[[ 1.40  1.81 -0.18]
 [ 2.08 -0.32  2.18]
 [-7.13  1.46 -8.76]
 [ 0.34  1.99  1.26]]
=>
[[ 1.40  1.81]
 [ 2.08 -0.32]]

[[-5.09 -1.04 -3.74 -7.69]
 [ 1.37 -3.30 -2.08  0.87]]
=>
[[-5.09 -1.04]
 [ 1.37 -3.30]]

[[ 2.44 -2.59 -0.92  2.60 -2.39]
 [ 5.60 -4.15  2.80 -0.53  4.81]
 [-4.03  5.13 -5.83  1.95 -3.31]
 [-1.98  1.26 -7.44  7.62  2.00]
 [-0.85  4.34  7.20 -0.96  2.76]]
=>
[[ 2.44 -2.59]
 [ 5.60 -4.15]]

[[-8.52 -5.19 -5.99]
 [ 6.63  5.19 -2.75]
 [ 5.78 -2.13 -2.61]
 [ 6.53  5.09 -1.79]
 [ 6.77  5.06 -3.03]]
=>
[[-8.52 -5.19]
 [ 6.63  5.19]]

[[ 4.98  5.28 -3.63 -4.31]
 [ 4.87  5.38 -0.71 -0.66]
 [ 0.14 -0.15  0.88  1.12]
 [-4.74 -5.21  2.83  3.54]
 [-7.14 -7.60  3.20  3.52]]
=>
[[4.98 5.28]
 [4.87 5.38]]

[[ 0.27 -0.41]
 [ 5.63 -0.04]
 [-1.77  1.49]
 [ 0.04  0.80]
 [-5.07 -6.59]]
=>
[[ 0.27 -0.41]
 [ 5.63 -0.04]]

[[-2.42 -0.15  2.98  7.56 -2.91]
 [ 2.05 -1.18 -2.66 -4.79 -4.44]]
=>
[[-2.42 -0.15]
 [ 2.05 -1.18]]

[[-5.25  5.32  4.70 -0.93 -6.93]
 [-4.13 -7.93 -2.23  1.66  5.77]]
=>
[[-5.25  5.32]
 [-4.13 -7.93]]
---
[[-0.34 -0.45 -0.05 -0.33 -0.02 -0.23 -0.01  0.05 -0.33  0.00  0.33 -0.46
  -0.41]
 [-0.38  0.53 -0.26 -0.40 -0.52 -0.22  0.09  0.23  0.23  0.12 -0.18 -0.60
  -7.26]
 [-0.08 -0.02  0.01 -0.13  0.18 -0.23 -0.15 -0.07 -0.21 -0.06  0.07 -0.03
  -0.07]
 [-0.34  0.72 -0.54 -1.25 -0.78 -0.75 -0.07 -1.04 -0.59 -0.97 -0.36 -1.36
  -2.59]
 [ 0.24  0.74  8.61 -0.50 -0.38 -1.45 -0.56 -0.65 -3.06 -7.57  0.36 -0.55
  -0.36]
 [-0.59 -1.18 -0.36  0.48  0.92 -3.28 -4.35  0.02 -0.03 -0.46 -0.30  8.48
   0.91]]
=>
[[-0.45 -0.05 -0.33 -0.02 -0.23 -0.01  0.05 -0.33  0.00  0.33 -0.46 -0.41
  -0.34]
 [ 0.53 -0.26 -0.40 -0.52 -0.22  0.09  0.23  0.23  0.12 -0.18 -0.60 -7.26
  -0.38]
 [-0.02  0.01 -0.13  0.18 -0.23 -0.15 -0.07 -0.21 -0.06  0.07 -0.03 -0.07
  -0.08]
 [ 0.72 -0.54 -1.25 -0.78 -0.75 -0.07 -1.04 -0.59 -0.97 -0.36 -1.36 -2.59
  -0.34]
 [ 0.74  8.61 -0.50 -0.38 -1.45 -0.56 -0.65 -3.06 -7.57  0.36 -0.55 -0.36
   0.24]
 [-1.18 -0.36  0.48  0.92 -3.28 -4.35  0.02 -0.03 -0.46 -0.30  8.48  0.91
  -0.59]]

[[-0.05 -0.05  0.38  0.66  0.40  0.07  1.48  0.07  0.74]
 [-0.02  0.67 -0.02  3.22  0.01  2.71  6.32  0.05  0.17]
 [-0.05  0.18  1.80  0.30  1.50  0.38  2.95  0.01  0.02]
 [ 0.91  0.94  0.04  6.51  0.67  0.53  1.48  0.05  1.60]
 [ 0.09  0.06  0.65  1.39  0.07  3.33  0.64  0.02  0.45]
 [ 0.32  0.56 -0.09  7.97  0.01  1.31  3.16 -0.07  0.60]
 [ 0.50  0.25  0.11  7.97  0.07  3.95  0.85 -0.07  2.61]
 [ 0.06 -0.01  0.79  0.30  0.07  1.00  0.43  0.12  3.90]]
=>
[[-0.05  0.38  0.66  0.40  0.07  1.48  0.07  0.74 -0.05]
 [ 0.67 -0.02  3.22  0.01  2.71  6.32  0.05  0.17 -0.02]
 [ 0.18  1.80  0.30  1.50  0.38  2.95  0.01  0.02 -0.05]
 [ 0.94  0.04  6.51  0.67  0.53  1.48  0.05  1.60  0.91]
 [ 0.06  0.65  1.39  0.07  3.33  0.64  0.02  0.45  0.09]
 [ 0.56 -0.09  7.97  0.01  1.31  3.16 -0.07  0.60  0.32]
 [ 0.25  0.11  7.97  0.07  3.95  0.85 -0.07  2.61  0.50]
 [-0.01  0.79  0.30  0.07  1.00  0.43  0.12  3.90  0.06]]

[[ 3.39 -2.92  5.21  3.09]
 [-0.12  0.57 -0.28 -0.31]
 [-1.09  3.33  4.40 -2.94]
 [ 5.34  4.91  5.71 -2.22]
 [-5.21  0.73  3.63 -5.41]
 [ 2.03  6.52 -2.93  1.31]]
=>
[[-2.92  5.21  3.09  3.39]
 [ 0.57 -0.28 -0.31 -0.12]
 [ 3.33  4.40 -2.94 -1.09]
 [ 4.91  5.71 -2.22  5.34]
 [ 0.73  3.63 -5.41 -5.21]
 [ 6.52 -2.93  1.31  2.03]]

[[ 0.37  1.14  0.73 -0.20  3.70  0.96 -2.19 -0.44]
 [-2.93  2.29 -7.13  1.23  2.77  0.08  1.66 -1.36]]
=>
[[ 1.14  0.73 -0.20  3.70  0.96 -2.19 -0.44  0.37]
 [ 2.29 -7.13  1.23  2.77  0.08  1.66 -1.36 -2.93]]

[[ 1.54 -3.32 -6.52  1.82  5.81]
 [-6.65 -1.87  4.78  2.69  4.02]
 [-6.56 -2.07  4.65  2.65  4.06]
 [-4.41  5.97  4.62  3.72 -1.46]
 [ 1.33  4.13  2.62  3.12 -7.64]
 [ 3.44  1.35  2.07  0.18 -8.62]
 [ 4.54 -0.49 -0.85 -7.82 -3.37]
 [-6.90  0.23  5.39  2.43  3.30]
 [ 3.44  0.12 -6.93 -3.57  4.57]]
=>
[[-3.32 -6.52  1.82  5.81  1.54]
 [-1.87  4.78  2.69  4.02 -6.65]
 [-2.07  4.65  2.65  4.06 -6.56]
 [ 5.97  4.62  3.72 -1.46 -4.41]
 [ 4.13  2.62  3.12 -7.64  1.33]
 [ 1.35  2.07  0.18 -8.62  3.44]
 [-0.49 -0.85 -7.82 -3.37  4.54]
 [ 0.23  5.39  2.43  3.30 -6.90]
 [ 0.12 -6.93 -3.57  4.57  3.44]]

[[ 5.12 -5.29 -2.96  0.07 -1.32  0.09  1.07  5.54  2.64 -3.46  0.10 -0.83]
 [-6.23 -1.18 -1.60 -0.77  1.14  0.63 -2.25 -2.91 -4.46  7.69  3.42  5.16]
 [-3.33 -1.40 -1.38  2.58  1.79  0.79  0.69 -6.86  0.84  4.11 -0.11 -3.94]
 [-3.96  2.36 -1.14  2.38 -0.88 -1.16  4.24 -1.55  1.81 -1.05  6.71  5.33]
 [ 0.73 -5.37 -7.37  3.43  3.40 -1.41  1.80  2.23 -0.56  7.38 -4.24 -1.25]]
=>
[[-5.29 -2.96  0.07 -1.32  0.09  1.07  5.54  2.64 -3.46  0.10 -0.83  5.12]
 [-1.18 -1.60 -0.77  1.14  0.63 -2.25 -2.91 -4.46  7.69  3.42  5.16 -6.23]
 [-1.40 -1.38  2.58  1.79  0.79  0.69 -6.86  0.84  4.11 -0.11 -3.94 -3.33]
 [ 2.36 -1.14  2.38 -0.88 -1.16  4.24 -1.55  1.81 -1.05  6.71  5.33 -3.96]
 [-5.37 -7.37  3.43  3.40 -1.41  1.80  2.23 -0.56  7.38 -4.24 -1.25  0.73]]
---
[[ 1.24 -3.81 -2.88]
 [ 1.45 -0.68 -0.46]
 [ 6.96  0.27  1.10]
 [-0.95  4.62  0.41]
 [-3.97 -5.35  0.13]]
=>
[[ 1.45 -0.68 -0.46]
 [ 6.96  0.27  1.10]]

[[-0.31 -1.85  2.79]
 [ 0.43 -3.82 -6.26]
 [ 0.21 -6.17 -6.84]
 [-1.86 -0.21 -8.30]
 [-0.66  3.10 -1.22]]
=>
[[ 0.43 -3.82 -6.26]
 [ 0.21 -6.17 -6.84]]

[[ 1.64  2.97 -1.76]
 [ 7.81 -7.84 -6.94]
 [ 0.60 -7.64  3.43]
 [-6.28 -1.15 -1.23]]
=>
[[ 7.81 -7.84 -6.94]
 [ 0.60 -7.64  3.43]]

[[-3.02 -0.60 -1.28 -1.54]
 [ 2.60 -3.03  2.50  6.49]
 [-1.28  1.97  1.84  5.58]
 [-1.52 -3.31  7.89 -1.27]
 [ 2.07 -0.04 -2.80  0.40]]
=>
[[ 2.60 -3.03  2.50]
 [-1.28  1.97  1.84]]

[[-0.75  6.05  5.17 -6.81]
 [ 2.14  5.47 -1.21 -3.13]
 [ 3.59  2.11 -2.80 -1.34]
 [-0.06  2.87  3.49 -2.50]
 [ 0.94  3.13 -1.17  2.73]]
=>
[[ 2.14  5.47 -1.21]
 [ 3.59  2.11 -2.80]]

[[ 2.61 -0.61 -1.65]
 [-7.42 -3.67  0.49]
 [-1.64  0.37 -0.82]]
=>
[[-7.42 -3.67  0.49]
 [-1.64  0.37 -0.82]]

[[ 0.96  3.44 -7.72  0.29]
 [-2.49  3.42 -0.18 -1.47]
 [-6.50  0.00  3.33 -5.00]
 [-1.23 -0.08 -0.56  2.10]]
=>
[[-2.49  3.42 -0.18]
 [-6.50  0.00  3.33]]
